[[102 124 111 118 114]
 [133 128 137 135 121]
 [110 114 116 121 117]]
->
[[102 124]
 [133 128]
 [110 114]]

[[128 138 151 131]
 [151 131 128 138]
 [131 128 139 150]
 [152 134 128 135]
 [149 130 128 142]]
->
[[128 138]
 [151 131]
 [131 128]]

[[131 117 112 132]
 [132 122 100 127]
 [150 145 145 130]
 [137 123 100 131]]
->
[[131 117]
 [132 122]
 [150 145]]

[[127 138 132 116 136]
 [126 111 156 151 150]
 [125 150 129 121 121]
 [128 103 130 151 139]
 [124 145 141 118 120]]
->
[[127 138]
 [126 111]
 [125 150]]

[[149 134 135]
 [151 141 125]
 [115 132 143]]
->
[[149 134]
 [151 141]
 [115 132]]

[[130 128 131 127 128]
 [127 128 126 128 128]
 [124 131 110 150 132]
 [129 128 130 128 128]]
->
[[130 128]
 [127 128]
 [124 131]]

[[105 125]
 [127 122]
 [135 133]
 [134 137]]
->
[[105 125]
 [127 122]
 [135 133]]

[[151 131 140 125]
 [134 145 127 147]
 [136 131 130 121]
 [156 150 128 142]]
->
[[151 131]
 [134 145]
 [136 131]]

[[137 132]
 [115 124]
 [123 145]
 [104 111]
 [114 113]]
->
[[137 132]
 [115 124]
 [123 145]]
---
[[125 121 118 142 107]
 [131 126 123 142 100]
 [127 122 119 142 103]]
->
[[125 121 118 142 107]
 [127 122 119 142 103]
 [131 126 123 142 100]]

[[119 124 135 132 132 129 107 127 125 133 125 127 120]
 [132 124 133 130 129 137 125 125 134 123 129 119 136]
 [128 126 126 129 120 126 126 132 124 129 135 124 123]
 [125 130 122 136 124 131 134 129 130 119 129 126 137]
 [118 121 143 132 127 119 119 125 121 134 124 139 111]
 [121 132 150 149 129 130 118 116 134 118 139 128 130]
 [115 131 138 138 123 124 112 122 127 129 125 137 124]]
->
[[125 130 122 136 124 131 134 129 130 119 129 126 137]
 [128 126 126 129 120 126 126 132 124 129 135 124 123]
 [132 124 133 130 129 137 125 125 134 123 129 119 136]
 [119 124 135 132 132 129 107 127 125 133 125 127 120]
 [115 131 138 138 123 124 112 122 127 129 125 137 124]
 [118 121 143 132 127 119 119 125 121 134 124 139 111]
 [121 132 150 149 129 130 118 116 134 118 139 128 130]]

[[116 124 147 133 123 114 106 118 123 129]
 [131 131 120 124 137 138 134 115 129 116]
 [132 136 119 133 130 133 128 125 129 117]
 [121 136 137 127 137 155 132 127 126 128]]
->
[[132 136 119 133 130 133 128 125 129 117]
 [131 131 120 124 137 138 134 115 129 116]
 [121 136 137 127 137 155 132 127 126 128]
 [116 124 147 133 123 114 106 118 123 129]]

[[122 130 132 130 127 133 133 137 130 131 126 130 122]
 [125 117 121 117 123 123 119 150 118 118 126 117 126]
 [120 126 126 126 128 123 123 147 126 126 117 126 123]]
->
[[125 117 121 117 123 123 119 150 118 118 126 117 126]
 [120 126 126 126 128 123 123 147 126 126 117 126 123]
 [122 130 132 130 127 133 133 137 130 131 126 130 122]]

[[129 132 128]
 [131 135 124]
 [134 114 126]
 [131 123 148]
 [129 123 106]]
->
[[129 123 106]
 [131 135 124]
 [134 114 126]
 [129 132 128]
 [131 123 148]]

[[112 121 138 127 140 108 135 135 138 126 145 145]
 [130 134 142 127 125 108 131 124 135 131 143 144]
 [126 122 122 133 130 117 139 131 153 116 141 140]]
->
[[126 122 122 133 130 117 139 131 153 116 141 140]
 [112 121 138 127 140 108 135 135 138 126 145 145]
 [130 134 142 127 125 108 131 124 135 131 143 144]]

[[115 122 152]
 [142 121 131]]
->
[[142 121 131]
 [115 122 152]]

[[156 108 104]
 [128 117 121]
 [128 128 120]]
->
[[156 108 104]
 [128 128 120]
 [128 117 121]]
